Look-ups in named tables: a row name and a column name give one cell, copied from the table.

Table Ful
	Dip	Gon	Venadat	Gekemor
Nefutuv	70	187	73	254
Ruro	149	108	123	128
Tuvap	130	139	65	82
Fip	132	88	133	103
Rodo	76	4	86	109
Geziben	178	109	141	105
Zuvudo	120	163	119	112
Pefol	166	13	137	54
Nug	119	119	193	41
Zulidag	64	91	168	95
Vetul	103	135	59	145
Tad	165	111	211	115
Bazaz	85	144	126	167

What is the Gekemor of Ruro in Ful? 128
What is the Dip of Nug in Ful? 119
What is the Dip of Pefol in Ful? 166
What is the Venadat of Rodo in Ful? 86
What is the Gon of Rodo in Ful? 4
What is the Dip of Vetul in Ful? 103
What is the Gekemor of Vetul in Ful? 145

Fuv:
|  | Mimem | Gofize | Bib | Dilinub | Lorisa | Div | Nul | Zoviba | Gusivi |
|---|---|---|---|---|---|---|---|---|---|
| Fiduv | 6.5 | 5.6 | 1.9 | 6.7 | 6.3 | 6.8 | 0.5 | 6.8 | 5.8 |
| Vemur | 6.3 | 5.9 | 8.3 | 6.5 | 6.2 | 5.8 | 5.0 | 6.4 | 6.8 |
| Bomerig | 7.3 | 6.4 | 3.5 | 6.8 | 7.0 | 5.8 | 6.1 | 5.2 | 5.4 |
| Ber | 7.0 | 7.1 | 7.3 | 6.4 | 6.1 | 7.9 | 5.0 | 8.3 | 6.0 |
| Rupal | 5.8 | 5.5 | 8.7 | 7.0 | 7.5 | 6.3 | 6.3 | 7.1 | 5.9 |

What is the Dilinub of Rupal in Fuv? 7.0
What is the Div of Rupal in Fuv? 6.3
What is the Gofize of Vemur in Fuv? 5.9
What is the Nul of Bomerig in Fuv? 6.1
What is the Gofize of Bomerig in Fuv? 6.4
What is the Div of Ber in Fuv? 7.9
What is the Zoviba of Rupal in Fuv? 7.1
What is the Gofize of Ber in Fuv? 7.1
What is the Bib of Vemur in Fuv? 8.3
What is the Gusivi of Ber in Fuv? 6.0

Kav =
	Bip	Lepus	Vumazab	Bek	Voger	Zorekan	Desebos	Fafak	Pokises	Gava
Pav	66.65	69.45	-29.18	27.64	-2.22	87.11	-85.75	-6.91	3.56	-77.62
Zipava	-20.05	-23.88	5.39	-24.39	-3.92	-33.53	27.90	7.00	-4.49	12.91
Rak	7.29	12.46	-15.73	19.34	-6.12	23.94	-40.25	-21.35	-6.14	-19.60
Nim	-89.63	-82.66	9.29	-2.43	-11.67	-85.03	43.76	-37.72	-20.70	76.33
Bisoti	70.18	49.24	4.93	-65.15	7.37	24.52	21.85	75.78	18.41	-67.53
Rakeno	17.48	16.11	-8.97	-3.48	-3.02	17.54	-19.39	2.40	-0.76	-26.04
Mugol	-22.99	-11.04	-17.11	37.11	-10.32	7.37	-43.05	-48.02	-14.45	6.81
Tel	22.65	26.98	-18.87	20.58	-5.02	39.64	-50.94	-16.81	-3.49	-34.48
Volobu	-23.10	-31.04	12.33	-41.53	-2.44	-48.66	50.00	20.92	-2.43	18.32
Guletuf	38.59	11.45	23.13	-99.08	8.25	-30.08	80.97	93.98	17.77	-32.38
Fis	18.83	10.49	0.96	-30.63	-0.19	-0.46	11.91	26.71	3.65	-23.39

Guletuf, Pokises -> 17.77
Fis, Vumazab -> 0.96
Rakeno, Desebos -> -19.39
Tel, Voger -> -5.02
Volobu, Desebos -> 50.00
Volobu, Zorekan -> -48.66
Rak, Desebos -> -40.25
Fis, Lepus -> 10.49
Tel, Bip -> 22.65
Nim, Bip -> -89.63
Nim, Voger -> -11.67
Mugol, Fafak -> -48.02
Row with the largest Bek: Mugol

Table Vopovof
         Vif  Fuzipin  Zuz  Bapifo
Vud      185      173  127     164
Povi     179      172  144     166
Gito     180      172  140     166
Resimut  179      172  143     166
Kalerus  170      169  166     169
Kazana   226      183   20     152

What is the Vif of Kazana in Vopovof?
226
What is the Vif of Gito in Vopovof?
180
What is the Zuz of Resimut in Vopovof?
143
What is the Vif of Vud in Vopovof?
185
What is the Fuzipin of Gito in Vopovof?
172
What is the Bapifo of Kalerus in Vopovof?
169
What is the Bapifo of Vud in Vopovof?
164
What is the Vif of Povi in Vopovof?
179
What is the Fuzipin of Vud in Vopovof?
173
What is the Fuzipin of Resimut in Vopovof?
172
Row with the largest Vif: Kazana

Table Mus
cols = Rirudu, Fidemo
Med: [130, 210]
Mikap: [134, 209]
Gif: [166, 85]
Zogog: [160, 28]

What is the Rirudu of Med in Mus?
130
What is the Rirudu of Mikap in Mus?
134
What is the Rirudu of Gif in Mus?
166
What is the Fidemo of Med in Mus?
210
What is the Fidemo of Gif in Mus?
85
What is the Rirudu of Zogog in Mus?
160
What is the Fidemo of Zogog in Mus?
28
What is the Fidemo of Mikap in Mus?
209

Bik:
	Saf	Putuko
Rar	31	31
Vanuz	27	26
Dekone	12	17
Pemenid	28	28
Rusugig	34	36
Kup	53	75
Kirega	64	91

What is the Putuko of Dekone in Bik?
17
What is the Saf of Dekone in Bik?
12
What is the Putuko of Kirega in Bik?
91
What is the Putuko of Rusugig in Bik?
36
What is the Saf of Rusugig in Bik?
34
What is the Saf of Kirega in Bik?
64
What is the Saf of Rar in Bik?
31
What is the Putuko of Pemenid in Bik?
28
What is the Putuko of Rar in Bik?
31
What is the Saf of Pemenid in Bik?
28
What is the Putuko of Kup in Bik?
75

Table Pake
      Bivu   Vamu    Tun   Leza    Bag  Nezur    Mip    Zan
Der  -0.13   0.11  -0.33  -0.20  -0.05   0.23   0.26  -0.49
Miz   0.25  -0.02  -0.21  -0.11   0.30   0.27  -0.27  -0.78
Sab   0.50  -0.13  -0.08  -0.04   0.11  -0.08   0.20  -0.22

What is the Mip of Miz in Pake?
-0.27
What is the Mip of Der in Pake?
0.26
What is the Zan of Sab in Pake?
-0.22
What is the Leza of Miz in Pake?
-0.11
What is the Tun of Miz in Pake?
-0.21
What is the Mip of Sab in Pake?
0.20
What is the Tun of Der in Pake?
-0.33
What is the Zan of Miz in Pake?
-0.78
What is the Nezur of Miz in Pake?
0.27

Zisigap
|  | Faz | Takib | Sed | Kop | Dolovut | Padul | Tega | Kozofa | Geg |
|---|---|---|---|---|---|---|---|---|---|
| Mov | 201 | 140 | 174 | 159 | 162 | 180 | 144 | 80 | 160 |
| Faf | 47 | 178 | 66 | 145 | 99 | 91 | 125 | 135 | 111 |
| Gabuge | 79 | 102 | 42 | 121 | 178 | 120 | 157 | 92 | 109 |
| Lud | 92 | 141 | 135 | 158 | 178 | 149 | 218 | 130 | 178 |
| Nitaded | 149 | 145 | 133 | 142 | 91 | 145 | 65 | 74 | 207 |
| Koguv | 100 | 186 | 79 | 159 | 62 | 186 | 108 | 123 | 116 |
| Gozas | 154 | 181 | 133 | 161 | 183 | 177 | 162 | 174 | 183 |

Nitaded, Kop => 142
Gabuge, Geg => 109
Lud, Tega => 218
Gozas, Faz => 154
Mov, Tega => 144
Nitaded, Sed => 133
Nitaded, Geg => 207
Lud, Faz => 92
Which row has the largest Sed? Mov

